[ 41  89 -22  -5  39  19 -13   6 -41   0]  bufik
[-29 -13  50  -5   2  -6  32 -15  31   6]  dut
[  7 -64  37  -1  12  15 -30 -10  40  31]  Muk
[  2 -58  -3  -7   8  25   5   8  -7  11]  fasa
[  8  25  10  -7 -58   2   5  -7   8  -3]  Mesos
[  -1 -114   35   16   -4   -8   -6    6   73   13]  rem
[ 35 -27  48 -22 -13  22 -16  34   1  -3]  gilo
[ 10  16  37 -25  -6  18  13   4  11  13]  Nad
[  2 -58  -3  -7   8  25  13   8  -7  11]  gif
which: [  2 -58  -3  -7   8  25  13   8  -7  11]
gif
which: [  -1 -114   35   16   -4   -8   -6    6   73   13]
rem
which: [  8  25  10  -7 -58   2   5  -7   8  -3]
Mesos
perm: [ 11   2 -58  -3  -7   8  25   5   8  -7]
fasa

[-40  31  -6 -50 -21  50  79  49 -42 -54] -> Dofu
[ 77 -28  48 -28  53  -9  43  29  -7  -3] -> luti
[ 35   9  23  13  -6 -26 -56  11   1 -19] -> lag
[ 49   0  -4 -27  56 -17 -12  35 -53 -19] -> zitu
[  29    5  -57 -111  -40   60   96  -64  -58    5] -> kegut
[-26   2  11  36 -45  -7 -38 -12  21  45] -> nis
[ 77  -2  43  48  53 -28  -9  29 -28  -7] -> kupak
[ -40    5   60  -64    5 -111  -59   29  -57   96] -> fumed
[ 77  -2  43  48  53 -28  -9  29 -28  -2] -> punu
[-67 -75   8  81  87  -4 -38   3  -7  75] -> dezi
[ 39   9 114 -54  80 -25   9  12  -4  16] -> Mel
perm: [-54 -25  -4   9   9  12  16  39  80 114]
Mel
which: [ 39   9 114 -54  80 -25   9  12  -4  16]
Mel
perm: [-45 -38 -26 -12  -7   2  11  21  36  45]
nis
perm: [-28 -28  -9  -7  -2  29  43  48  53  77]
kupak
perm: [ -7  77  -2  43  48  53 -28  -9  29 -28]
kupak
which: [ -40    5   60  -64    5 -111  -59   29  -57   96]
fumed
perm: [  96  -64  -58    5   29    5  -57 -111  -40   60]
kegut

[-118   77   27   20  -58] = fem
[-22   3 -38  25  -4] = zimaz
[ 25  -4 -39 -22   3] = Doz
[-118   20   27  -59   77] = Dal
perm: [  77  -59   27   20 -118]
Dal
perm: [-39 -22  -4   3  25]
Doz
perm: [ -58   20 -118   77   27]
fem
perm: [-38 -22  -4   3  25]
zimaz
which: [-118   77   27   20  -58]
fem

[-11   1   8 -12 -21   2  42   6] : kimab
[ 17 -21  -7   1  53   4   9 -10] : Gulib
[-24   3  16 -31 -63  67  14 -31] : linag
[  9  17   4 -10  -7  53   2 -21] : tumom
[-11   1   8 -12 -21   2   6 -12] : Lud
which: [-11   1   8 -12 -21   2   6 -12]
Lud
which: [ 17 -21  -7   1  53   4   9 -10]
Gulib
perm: [-10 -21  53   2  17   9  -7   4]
tumom

[-13   5  35  21   6  20 -20  25]  gubeg
[-41  31   0 -59 -23  36  36  -8]  relez
[ 5  5 23  4 -9 12 35 23]  dil
[ 25 -20  19  35   6 -13   5  21]  vafez
[ 24 -34  30  96  73 -48 -37  38]  lizu
which: [ 25 -20  19  35   6 -13   5  21]
vafez
which: [-13   5  35  21   6  20 -20  25]
gubeg
perm: [  5   6 -13 -20  25  35  19  21]
vafez

[  3  10  -8 -32  -6  32   1 -23  -6  10  -5  34  26  20  -4   3  -5] = Sebab
[  6   3  -1 -32  -1 -12  -7 -24  -1   6   5  -3   3  18   0   0  -1] = latek
[ 13   9  -2 -30  -4 -18  33  -5  -6  15 -10  12   0   6 -54 -15 106] = pezar
[ 13   9  -2 -30  -4 -18  33  -5  -6  15 -10  12   0   6  12  -4  -5] = zoto
[ 45  14   7 -47  -2   2  18 -48  -5  41 -48   4  29   5   3 -17  -5] = Movo
[-10  -6   9  12   0 -54 -15  -4 106  -5  -2  15 -30   6 -18  33  12] = Nid
[  9  -3  -9 -25 -13   8   2 -11  -6  12  -5  -7  -8  -6  28   0  -5] = napu
[  8  -2   1 -28  -2  -3  -7 -13  -5  16  -4   5   9  -1  21 -10  -5] = Sig
[  9  -3  -9 -25 -13   8   2 -11 -16  18  -5  14  11   5  26 -13 -15] = taf
which: [-10  -6   9  12   0 -54 -15  -4 106  -5  -2  15 -30   6 -18  33  12]
Nid
which: [  9  -3  -9 -25 -13   8   2 -11 -16  18  -5  14  11   5  26 -13 -15]
taf
perm: [-54 -30 -18 -15 -10  -6  -5  -4  -2   0   6   9  12  13  15  33 106]
pezar

